Named moves, each a turn or a mirror, and the order they were made in; the first pair answered:
Z399:
[-2.24 -0.37 -0.52  1.00 -0.26 -0.27 -0.66 -0.94 -1.36  0.63 -0.97] |-> [-0.51  0.62 -0.55  1.90 -1.56 -0.93  0.27  0.91  1.49 -0.68 -0.50]
[ 1.16  0.78  0.24 -1.61  1.86  1.36  0.67 -0.24 -0.49  1.57  0.13] |-> [ 2.03  1.24  0.14 -1.16  1.24  1.07  1.12  0.76  0.85  0.93  0.37]
[-0.28 -0.94  0.89  0.34 -0.35  1.53 -0.89 -0.23 -0.56 -0.48  0.16] |-> [ 0.40 -0.65  0.89  0.66 -0.73  1.24 -0.56  0.41  0.43 -0.90  0.25]
[-1.81 -0.87  0.26  1.12  0.03  0.23 -1.67 -1.20 -1.37  0.83 -2.13] |-> [ 0.38  0.25  0.27  2.26 -1.42 -0.59 -0.42  1.14  2.09 -0.84 -1.71]
Z27:
[-0.87 -0.66 -1.19  2.00  0.35 -0.37  0.97  0.18 -0.40 -0.23  0.70] |-> [-0.95 -1.14 -0.55  1.31  0.69  0.90  0.60 -0.43 -1.37 -0.27  0.88]
[ 0.49  0.27  0.27  0.72 -1.84 -0.07 -1.58  1.90  2.26 -1.64 -0.50] |-> [ 0.37 -0.75  1.57 -0.52 -1.00  2.13 -2.36  0.80  0.53 -1.59 -0.31]
[ 0.44 -0.93  0.43  0.06 -0.62  1.18 -0.99  0.05  0.80 -0.89 -0.13] |-> [ 0.45 -0.56  0.00  0.46 -1.01  0.30 -0.61  0.41  1.44 -0.74 -0.27]
Z790:
[ 1.27  0.95  0.96  0.71 -2.27 -0.35 -0.01  1.80  2.85 -1.16  0.19] |-> [-0.86  1.52 -1.44  1.09 -1.37 -3.12  0.31  0.74  1.32  1.14 -0.62]
[ 3.44  1.36  1.50 -2.62  1.22 -0.56  2.10  0.79 -0.07  1.01  0.06] |-> [ 2.53  1.66  0.47 -2.41  1.61 -1.68  2.13  0.37 -0.72  1.93 -0.31]
[-1.04 -1.81  0.14  0.65  0.37 -0.48 -1.12 -0.07 -2.09  0.95  0.03] |-> [ 0.19 -2.15  1.33  0.45 -0.21  1.03 -1.36  0.48 -1.24 -0.35  0.43]
[ 1.90 -0.66  2.51 -0.49 -0.31  2.54 -0.59  0.68  0.90 -1.41  0.81] |-> [-1.68  0.33 -1.41  0.16  1.21 -2.06  0.03 -1.06 -1.75  2.53 -0.47]
Z784:
[-2.47  0.06 -0.03  0.04  1.05 -1.09 -1.15 -1.11 -2.16  0.80 -0.34] |-> [-2.05 -1.12  1.19  0.98 -0.48  0.37 -2.50 -0.16 -0.46 -0.96 -0.34]
[ 1.84 -0.11  2.09 -0.56 -0.16  2.21  0.32  0.37  0.96 -1.46  0.80] |-> [ 2.40  1.52  0.61 -0.33 -0.03  0.10  1.91  0.98  1.69 -0.78  0.92]
[-1.30  0.12 -1.17  1.64 -0.25 -2.50 -2.02 -0.05 -0.15  0.62  0.17] |-> [-1.82 -0.34 -0.77  1.16  0.10 -1.96 -2.39 -0.65 -0.90  0.87  0.17]
[ 2.27 -0.31  2.72 -1.13 -0.64  2.95 -0.60  0.96  0.24 -1.74  0.98] |-> [ 3.14  1.87  0.81 -0.47 -0.73  0.00  1.70  2.24  1.88 -1.18  1.15]
Z548:
[-1.21 -0.46 -0.68 -0.37  0.17 -0.45  0.01 -0.40 -0.36  0.49 -0.47] |-> [ 0.47  0.47 -0.31 -0.51 -0.08 -0.44  1.09  0.54  1.00 -0.29  0.09]
[ 1.09 -0.43 -0.75 -0.83  0.36 -0.44 -0.97 -0.36 -1.21  1.00 -0.80] |-> [ 2.26  0.34 -0.43 -0.98  0.23 -0.36 -0.09  0.19 -0.16  0.57 -0.41]
[ 1.43  0.63 -0.97 -0.30  1.15 -1.01  0.43 -0.40 -1.16  1.19 -0.93] |-> [ 2.78  0.06  0.60 -0.53  0.56  0.95 -0.01  0.23 -0.14 -0.35 -0.61]
[-0.91 -0.17 -0.45  2.05 -0.78 -2.07  0.17  0.18  1.59 -1.03 -0.32] |-> [-0.47 -0.59  0.36  1.99 -1.07 -0.95 -0.29  0.31  1.90 -1.80 -0.16]

Each pair is two moves apart.
[-1.25  0.33 -0.61  1.03 -1.36 -0.20 -0.57 -0.06  0.02 -1.41 -0.64] |-> [-0.58  1.42 -1.08  0.63 -1.09 -0.93  0.55  0.17  0.34 -1.07 -0.34]
Z399 then Z548
[-2.59 -2.33 -0.33  0.10 -0.29 -0.07 -3.98 -0.21 -0.45  0.64  0.77] |-> [ 2.23  1.05  0.31 -0.42 -0.59 -0.72 -0.10  2.38  3.06 -1.04  2.38]
Z548 then Z790
[ 2.39  2.86 -0.87 -1.64  1.23 -1.51  3.79  0.68  0.26  1.00  1.03] |-> [ 0.22 -1.55  2.08 -2.24  1.01  3.72 -0.95 -1.41 -2.68  0.03  0.45]
Z399 then Z784
[-0.29 -0.90 -0.98 -0.73 -0.82 -3.69  0.40 -0.84 -1.28  1.38  0.61] |-> [ 1.49 -1.24  0.47  0.09 -2.60 -2.24  0.03  0.94  1.62 -1.04  1.11]
Z784 then Z399
[-1.55 -1.62  0.94  0.71 -0.40  1.43 -2.21 -0.57 -0.66 -0.63 -1.02] |-> [-1.06  0.27  0.22 -0.97  1.64  0.42 -0.11 -1.64 -2.52  1.12 -0.56]
Z548 then Z27
[ 0.98  0.43 -0.59 -0.10 -0.47 -0.59  0.97  1.19  1.13 -0.14  0.00] |-> [ 0.75  0.84 -0.73 -0.78  0.39 -0.58  1.42  0.55  0.04  0.61  0.05]
Z784 then Z399
[ 0.57 -1.11  1.16  0.30  0.43  0.28 -1.41 -1.36 -1.00 -0.74  1.38] |-> [-0.54 -1.13 -0.11  1.43 -0.08 -1.29 -1.72 -1.06 -0.52 -0.18  0.80]
Z784 then Z548
[-0.41 -0.23 -0.43  0.29 -0.36  0.86 -1.27 -3.04 -2.63  2.14 -0.02] |-> [ 0.34  1.30 -1.43  0.24 -0.04 -0.79  0.45 -2.60 -2.19  2.68  0.16]
Z790 then Z548
[-1.95 -1.46 -0.61  0.10  0.40 -1.88 -0.71  1.26  1.31 -0.53 -0.67] |-> [-0.58 -1.43  0.62 -0.21  0.14 -0.53 -0.56  1.88  2.11 -1.74 -0.19]
Z27 then Z399
[ 3.07  2.32 -0.16  1.08 -0.76 -0.11  2.65  1.59  1.89  0.71  0.22] |-> [ 0.29 -0.53 -0.38  3.34 -2.76  0.09 -0.90  1.59  2.38  0.04 -1.07]
Z548 then Z27
[ 0.66  0.73  0.38 -1.52  1.29  0.34  1.31 -0.74 -1.72  1.16  0.03] |-> [-0.11 -0.27  0.57 -1.30  1.15  1.08  0.28 -1.06 -2.19  1.11 -0.24]
Z27 then Z784
[ 2.81  1.97 -0.35  0.71  0.01 -1.60  1.73  1.58  2.13  0.14  0.23] |-> [-2.24 -1.48 -0.84  1.36  0.31 -0.95 -2.47 -1.13 -1.52  1.86 -1.31]
Z548 then Z790
[ 2.20  0.45 -0.56 -1.12 -0.43 -0.73  2.63 -0.20  0.77  1.90  1.77] |-> [ 1.16 -1.61  0.94 -1.91 -0.15  1.98  0.45 -1.52 -1.19  1.71  1.59]
Z27 then Z548
[-1.90  0.02 -1.83  0.99  0.43 -2.29 -0.44 -0.12  0.15  1.86  0.33] |-> [ 1.20  1.61 -0.67  0.24  0.38 -1.53  1.51  1.25  2.13  0.36  1.48]
Z790 then Z784
[-0.46 -2.06  1.20  0.06 -0.11  1.83 -1.98 -0.11  0.00 -1.15 -0.31] |-> [-0.94 -0.71 -1.12  1.70 -0.81 -1.70 -0.69  1.04  1.76 -0.40 -0.79]
Z27 then Z790
[-1.97  2.15 -2.02  1.34 -0.85 -4.15  1.17 -0.05  0.23  1.82 -1.66] |-> [-0.96 -1.81  2.83  0.84 -2.32  2.78 -2.85 -0.02  0.31 -1.94 -1.20]
Z27 then Z784
[-3.40 -0.22 -2.47  2.67 -0.64 -1.31 -1.08 -1.42  0.28  1.54  0.00] |-> [-0.44  2.71 -2.01 -0.04  1.72 -1.01  2.57 -1.82 -0.82  2.27  1.53]
Z548 then Z784
